Each row is where one point has got to under a steady rotation. How many steps took it there?
The counts run from 0 to 366.
[155 149  98 139 161 147 141  88 116 104 131 139 119 109  99  82 119 179
 146 165  82 110 115 102 144  69 114 161 116 116 130 105 140 122 141 157
 104  95  95 123 120 159 112 132  68 105 115 152 107]
220
[166 134 104 132 165 140 125 146 133 127 111 145 123 105  50 105 131 118
 144 143 119  64 131  87 137 105 120 172 128  89 147 111 149  81 106 125
 115 134 129 143 137 168 135 172  76 101 111 148 118]
322
[101 158 122 129 170  93  90 129 136 165 100 129 131  94 113 118 136 143
  86 156 124  95 124 165  76 102 143 170 177 112 127  98 135 104 164 148
 110 163  94 138 104 120 145 159 101 108 115 171 110]
111
[136 106 105 134 182 133 135  98 136 109 122 155 150 129 102  93 115 155
 119 133 124  98 127 117 130 112 123 122 124 121 153 122 130  97 134 167
 103 122 101  98 118 171 113 141  33 119 136 198  82]
48
[107 152 142 131 166 120 105 120 140 110 117 166 162 104  69 126 124 130
 119 149 135  86 129 158 105 124 124 139 152  66 120 112 169  95  97 160
 106 160 132 118 170 173 113 178 107 113 120 169 131]
69
[112 136 131 101 143 129 116 132 133  99 162 111 147 140  84 142 130 148
 107 176  97  70 112 122 127 104 117 154 105 101 100 158 112  88 111 157
 149 123 141 102 125 176 153 187  94  78  87 149  99]
82
[122 133  94 125 179 114 116 108 143 139  99 129  95 104 127  95 122 164
  94 150 120  81 127 183  93  85 153 126 148 128 123  97 155 117 195 143
 105 152 114 123 121 133 151 134  91 138 133 177  97]
30
[149 148  91 125 178 134  86 123 144 104  91  99  98 123 116 120 114 167
 125 173 103  50  96 114  99  89 118 119 131 133 119 103 139 116 158 124
 107 122 121 137 130 144 161 147  96 116 137 161 106]
123
[154 119 114 105 124  92 144 131  86 101 109 179 115 149  79 102 164 168
 134 165 166  99  97 136 153 115 107 158 171 111 118 122 146 113 163 128
 117 121 109 156 132 135 130 187  76 125 119 157 123]
331
[144 123 127 136 165 115 137 114 115  88 131 152 141 166  97 114 125 170
 149 109 119  86 154 129 139  86 126 138 114 104 151 106 132 120 134 190
  94 121 123 125 152 181 105 144  72 130 133 190 108]
344
[148 152 123 118 142 157 135 154 143 153 148 120 123  91  85 109 127 123
 148 151  90  93 140  92 134  79 136 187 143 105  81 127 133  95 136 183
 123 119 103 133 109 131 174 203 122 112 106 151 114]
199
[135 152 108 137 142 112 146 151 158 122  93 141  94  95  60  86 129 141
 138 150 111  76 140 109 133 132 106 137 184  89 108 120 163 109 122 154
  98 121 123 140 142 151 162 166  80 129 134 163 134]
44
[173 125  82 128 178 164 116 124 129 147 110 127 123  99  81 105 119 148
 128 146 120 107 115 105  97  95 151 179 119  78 111 117 132  92 106 151
 135 125 118 122 126 167 162 181  91 104 122 152 105]
26
[111 144 115 135 200 108 139 105  87 128 163 137 106 101  92 111 128 162
 120 165  84  89 138 140 134 102 128 162 126  97 124  99 167 122 184 119
 118 128 110 128 148 143 138 169  98  86 110 130 110]
310
[101 151 116 129 200  94 131  99 100 135 127 144 118  95  97 108 131 154
  98 171  99  83 123 160 117 114 127 167 137 102 135  99 160 117 189 117
 103 137 114 131 165 133 132 169 105  88 105 142 112]
309
[116 146 126 135 119 103 119 112  96 110 107 161 105 140  82 113 151 120
 133 142 153  60 111 148 132 109 137 142 186  61 111 120 156 140 137 137
 131 133 124 168 147 159 139 180 100 124 112 160 148]
249
[119 137 135 141 119 113  90 144 166 140 138 131 119  84 111 126 139 165
 116 173 130  60  95 137 106 110 144 141 153 110 130 107 167 130 168 109
 142 139  94 108  96 148 109 153  49 117 140 164 112]
235
[134 146 102 136 142 118 136 135 130 119 118 129 117 100  87  75 118 168
 137 205 130  88 105 134 141 128 105 152 167 113 103 106 170 114 170 135
 115 100 114 145 171 120 141 187 102 104 124 129 129]
217
[125 164 122 111 123 126 140 129 135 110 122 121 152 124  98  97 106 166
 133 205 121 114 103 155 122 100  99 124 191 125 104 123 140  76 144 186
  81 147 108 134 143 135 160 166 120 110 113 145 134]
102
[124 105 115 137 186  92 144 138 104 119 141 144 108 138  68 111 115 157
 121 123 105  73 169 110 139 120 133 158 135 107 138 109 156 125 169 147
 107 120 108 132 152 138 148 163  66 101 137 166 100]
229
[119 160 112 103 156 101 139 104 122 113 107 149 101 117  90  90 125 150
 116 159 107  82 122 180 106 100 143 127 182 109 165 112 157  95 157 148
  87 179 106 129 119 131 158 132  83 125 114 169 134]
226
[115 152 117 113 172  83 149 115 116 116 113 145  89 129  93  97 130 161
 105 155 101  79 144 157 117 105 134 127 159 118 167 113 151 113 174 145
  76 153 107 135 131 130 144 125  71 129 113 176 120]
227
[156 153 113 119 123 152 137 142 157 151 139 136 123  98  87  99 114 145
 139 151 101 118 137 121 121  61 142 168 172 100  81 128 144 104 126 187
 116 141  91 137  93 133 162 175 118 132 105 155 126]
200
[131 141 121 116 148 139  81 139 135  95 117 116 141 153  79 158 115 160
 114 153 114  98 109 111  94  80  98 139 143  94  67 118 136 123  87 170
 128 123 114 123 120 178 154 169 129 103 133 152 122]
181
[146 155 128 110 171 130  87 123 136  80  85 154 134 142  81 137 136 143
 131 124 127  70 117 111 104 106 108 136 156  89 116 107 136 121  89 166
  90 135 130 146 142 168 126 165 110 145 133 196 125]
67
[140 157  98 151 131 126 155 113 115 123 126 134 116  97  81  70 112 175
 138 202 114 109 110 128 153 103 106 152 150 102 106 117 168 112 158 135
 114 102  99 134 159 142 131 174  87  97 107 133 134]
218
[130 153 111 115 137 156 115 107 127 120 133 118 108 121 106 118 135 112
 135 153  84  66 113 113 126  61 135 139 138  95  71 131 127 110 121 173
 131 106 127 148 118 172 183 181 146 116  90 155 119]
280
[103 151 133 140 134 122 121 112 171  87 126 136 153 106  96  91 113 177
 119 172 133  97 126 141 134 135 110 149 135  90 116 129 158 127 118 184
 116 105 120  98 165 172  90 170  72 117 128 179 118]
161
[108 154 132 153  98  91 132 151 179 113 109 120 113 132  79 110 116 160
 109 144 108  63 156 126 132  90 116 133 150 107 100 132 159 153 133 179
 109 113 120 121 127 164 123 146  83 115 102 191 125]
260
[ 93 142 152 125 155 117 127 112 124 106 149 163 164 109  81 122 128 138
 122 162 129  99 127 183 122 116 125 131 144  73 124 116 166  90 119 156
 102 171 129 107 157 186 112 164 103 115 113 161 122]
70
[126 150 110 144 159 145  72 108 122 123 127  94 146 169 111 134  86 137
 121 165 109  61 120 129  93  73 146 120 151 111 122 102 138 117 138 179
 123 144 110 139 122 158 161 148 116  88 140 161 128]
8
[123 144 113 143 105 132 122 119 178 101 143 129 105 110  92 101 124 146
 118 159 106  44 121 151 155  78 135 122 125 108  90 127 177 151 161 137
 140 113 126 119 134 173 110 152  88 120 104 170 120]
63
[122 123 117 137 131 114  92 113 107 108 106 148 102 153  96 107 149 109
 123 136 150  35 116 141 127 120 138 132 166  84 116 113 149 137 151 135
 141 124 136 167 147 162 154 188 104 123 122 175 124]
248
[134 166 137 126 174  95 124 130 104 133  95 140 144 130 106 124 147 141
 131 170 130  76 116 134 108  86 120 137 168 125 147 104 118  74 144 153
  67 153 127 162 165 138 145 168 124 120  98 156 125]
11
[136 133 115 114 128 137 116 146 188 132 126 134 100  93  89  87 118 137
 120 157 125  61 120 165 109 118 167 140 151  97 126 141 164  99 145 142
 135 153 134 113 118 144 159 174  71 130 114 174 111]
143
[106 155 135 125 125 103 109 126 154 132  93 148 114 110  87 113 166  95
 107 117 124  49 145 132 119 102 142 156 161  88 106 124 132 119 121 162
 114 147 129 155 131 163 148 176 113 130  88 189 124]
167
[133 107 114 129 140 133 104 110 118 132 128 152 128 121  98 108 139  86
 124 135 146  54  96 136 125 117 164 126 160  91 125 131 153 103 145 121
 152 148 118 139 104 168 155 199  64 114 109 173 106]
51
[ 96 123 139 130 143 115  95 135 128  88 156 140  85 108 120 133 158 146
 122 146 110  37 120 131 134 104 124 133 129 103  81 106 169 143 172 135
 135 116 134 121 127 183 146 151  99 137 146 159  87]
155
[164 136 106 150 127 153 122 137 159 162 138 135 140  87 101  98 106 171
 139 173 119 115 109 125 119  69 147 169 147  99  89 111 166 124 160 155
 143 126  89 118 115 128 117 175  93 119 136 146 124]
119
[128 118 113 105 176  96 143 130  69 132 153 126 106 154  86 138 127 177
 109 164 100 103 128 135 126  84 117 145 149 120 115 114 141  98 180 142
 116 130  95 122 115 138 182 164  95  93 115 133 101]
114
[151 155  99 152 141 134 158  91 111 112 134 138 118 107  91  75 121 179
 146 187  85 107 114 119 154  77 113 153 129 105 120 112 154 116 146 146
 108 101  94 123 139 153 114 146  71  99 104 135 126]
219
